(in the rows, 128 means zero)
D: 3 groups of rows, each row roughly a mix of its group's hidden directions
D (96 x 16)
[[163 113 151  77 165 128 126 121 122  92 103 120 160 123 113  90]
 [116 163  91 102 161 106 159 154 110 125 140 172 142 141  93 144]
 [ 90 129 100 143 125 152  96 104  82 113 123 101 163 102 139 159]
 [129 170 135 117 128 128 163 172 176 151 107 140  85 135 144 123]
 [ 85 119 123 127 123 111  98 106 144 118 175  96 153  92  94 105]
 [110 163 114 136 115 139 142 157 155 164  92 105  78 125 157 151]
 [108 102 131 110 161 163  97  94 108  75 117 120 154 108 141 112]
 [113 165 152 126 101 104 159 140 149  90 172 124 140 106 102  95]
 [161 130 115 117 114 128 161 135 136 172  66 127  92 143 150 144]
 [148  94 112 126 152 144 123 103  69 115 113 168 154 154 136 154]
 [106 151 113 123 113  99 171 121 101 103 162 172 168 129 106 126]
 [103 163 106 133 119 146 133 153 146 164  90 100  85 120 155 158]
 [192 102 147 119 150 140 102 133 116 131  79  95 125 135 148 118]
 [104 131 148 116 123 127 142 109 130  70 175 151 159 110  99  98]
 [174 114 152 105 159 115 129 126 109  93 136 156 178 135 108  98]
 [114 155 145 105 131 143 152 122 106  65 151 156 166 114 101 121]
 [118  94 153 111 143 139  95  94 134  85 152 108 155 105 105  91]
 [109 105 125 141 156 148  61 113 107 102 149  95 157 108 126 130]
 [112 116 103 128 164 163  73 117  95 128 102 101 146 115 141 159]
 [108 127 121 133 122 127 133  99  78  87 155 155 187 118 117 134]
 [137 118 112 171 114 150 101 132 115 175 108 120 103 144 159 177]
 [114 155 116 133 119 141 130 156 161 167  94  96  75 125 153 147]
 [141  89 148 125 131 108 107  98 118 100 174 128 168 123  91  98]
 [129 139 104 142 121 134 133 149 131 177  81 114  86 141 168 160]
 [ 81 160 137 127 102 118 157 131 166 106 175 135 121 104 104 106]
 [165 158 156 141  91 144 178 145 147 122 101 139  91 133 151 129]
 [155 125 156  80 144 103 149 128 144  99 135 130 150 124  89  78]
 [136  93 154 104 154 142  93  98 120  83 137 113 162 111 111  94]
 [188  95 180 148 113 131 100 116 123 118 134 116 159 130 133 106]
 [144  89 145 139 151 150  73 102  98  99 142 122 171 122 127 121]
 [115 156 125  78 154 145 163 129 107  74 101 149 147 119 125 118]
 [156 124 162 169  82 134 107 121 156 134 142  78 114 104 127 118]
 [ 99 121  92 143 113 146 103  97  85 138 105  92 141 109 142 169]
 [ 96 136  78 131 154 152 108 136 104 153  95 117 108 132 148 177]
 [116  86 102 145 149 137  66 110 112 168 124 105 135 131 134 155]
 [ 79 182 101 159  96 121 143 150 121 134 150 115 124 109 135 158]
 [119 168 140  99 122 116 173 140 128  92 157 157 149 123  83 118]
 [175  78 134 102 171 129  97 125 140 154 107 126 113 153 110 119]
 [131 156 158 119 101 119 184 128 135  84 149 166 144 123 122  97]
 [130  74 153 116 157 141  81 110 172 140 146 125 109 138 113 104]
 [142 128 122 122 159 156 108 156 132 153  75 109  87 145 165 149]
 [156 122 176 160  83 126 121 121 166 122 161 101 118 112 115 103]
 [102 145 124 142 131 146 133 116  94  78 169 171 168 121 117 141]
 [137  92 155 112 146 123 104 101 133  87 159 124 164 115 102  84]
 [116 134 127 132 129 135  97 147 173 164 112  68  86 111 132 128]
 [161  85 153 121 144 110 108 105 122 100 165 138 161 134  97  92]
 [103 146 106 140 126 167 139 129 104 121  82 136 110 128 186 160]
 [ 75 167 124 126 106 132 170 140 167 120 152 153  96 117 124 125]
 [125 158 138 153  89 103 175 140 137 124 175 174 132 136 116 127]
 [157  96 164 120 139 137  87 119 163 122 125  78 116 112 119  91]
 [ 94 176 109 129 118 143 153 160 147 156 100 128  87 129 151 159]
 [ 86 133 110 130 136 144  86 107 100 106 140  97 175  92 118 142]
 [ 99 135  95 107 169 167 110 123  90 109  87 122 133 121 146 159]
 [132 127 111 178 127 148  91 132  86 149 141 140 146 140 140 183]
 [125 115 151 135  97  97 117 110 154 122 170  85 139 101  96  89]
 [194  96 144 122 149 130 110 136 148 146  87 107 106 138 146 105]
 [ 86 161  95 143 114 155 124 128 103 133  96 102 131 103 159 168]
 [174  93 129 105 167 134 130 118  98 121 109 177 150 159 124 129]
 [134 146 132 116 152 156 129 165 152 142  81 119  73 142 161 139]
 [102 153  92 150 121 144 141 144 115 158  96 134  95 138 168 174]
 [161 124 122 131 140 155 134 142 116 153  71 144  96 158 166 157]
 [134 147 144 100 112  89 181 139 164 119 148 144 121 128  98  87]
 [171  92 175 112 139 137 104 117 165 117 122 104 113 127 119  85]
 [121 157 147 107 131 149 148 123  99  65 145 154 170 117 104 127]
 [164 109 135 110 164 159  92 125  91 118  79 108 152 130 145 138]
 [115  90  99 116 180 131  73 123 104 156 117 124 139 147 132 149]
 [121 142  90  96 154 145 159 130 104 129  66 150 118 135 155 148]
 [142  96 133 101 155 148  91 109 151 128  89  77 117 105 132 103]
 [150 131 163 101 112  95 166 129 161 109 148 136 133 124 100  75]
 [154 102 152  96 141 105 137 105 122  92 146 143 169 127  96  83]
 [173  78 151 104 160 114 106 117 141 128 145 138 135 146  92  96]
 [120 121  95 135 134 163 122 122 123 165  77 131  93 136 164 169]
 [115  85 110 105 182 130  68 116 117 143 119 104 143 132 122 127]
 [112 133  97 171 111 133 116 141 127 180 120 121  93 139 156 173]
 [160 106 160  84 152 126 152 116 150  95 119 156 130 138 112  81]
 [139  83 126  95 169 111 113 104 105 115 137 159 169 146 104 109]
 [175 117 139  92 169 144 111 133  99 114  74 116 154 133 134 124]
 [157 124 148 172  86  91 147 137 151 152 171 154 126 144 127 114]
 [132  88 103 133 128 113 118  85  82 136 143 157 179 136 113 142]
 [171  89 156  89 171 132 104 122 137 115 103 116 131 138 122  90]
 [ 84 130 130 148 120 130  85 115 125 103 170  84 152  93 117 122]
 [ 92 107 106  82 164 126 108 100 139 110 120 102 147  95 109  97]
 [ 63 165 110 133 100 122 161 129 150 120 165 148 120 109 116 132]
 [ 97 178 104 137 109 146 155 148 129 145  90 121 105 118 164 161]
 [178  73 153 126 155 118 106 113 122 109 150 147 141 152 112  99]
 [180  95 174 113 137 142 113 118 162 119 108 107 108 128 127  89]
 [108 166 147  92 110 138 186 130 141  83 108 137 119 114 132 105]
 [103 153 126 159  98 129 150 115  88  81 152 148 166 113 150 131]
 [ 88 123 112 130 136 141  84 102  97 106 150 101 174  96 112 139]
 [166  98 139 130 137 122 142 107  87  92 139 179 162 152 131 117]
 [122 163 107 122 116 140 153 151 144 167  76 117  89 128 155 154]
 [161 114 154 116 119  97 169 126 138 116 156 178 133 155 104  96]
 [106 104 131 135 131 127  71 106 127 118 159  75 151  98 104 118]
 [139  99 124 144 151 161  64 115  95 134 109  99 146 127 141 155]
 [126 127 107 137 154 163  96 143 122 152  81 104  93 133 166 161]
 [ 92 119 125 131 127 110  88 114 142 121 171  83 152  93  99 109]]
one row of each group, then the others: which group is each in?
[131  80 139 121 164 117  64 116 129 135 154 104 150 132 105 111] | (53)
[163 117 153 116 129 103 169 133 137 114 152 186 131 159 109 100] | (14)
[133 106 147 142 139 168  86 102  88  85 130 126 170 116 142 134] | (126)

[134  88 155 116 133 108 106 101 154 107 166 113 146 113  98  78] | (126)
[164 113 153 114 145 112 133 153 181 153 131 135  83 154 114 101] | (14)
[147 121 128 108 159 159 109 141 143 142  66  98  90 128 159 130] | (53)
[180 108 135 160 121 146 113 133 107 161  94 131 110 157 160 162] | (53)
[157  99 108 132 152 132  83 118  86 148  90  93 150 129 144 148] | (53)
[120 108 117 112 156 166  92 113 113 124  73  89 119 118 161 138] | (126)
[110 166 111 138 124 144 161 161 129 147 107 159  88 149 159 165] | (53)
[153  95 155  82 160 119 125 112 141  96 130 136 148 129 103  77] | (53)
[121 172 140 142  86 127 191 141 131 108 137 168 123 131 145 129] | (126)
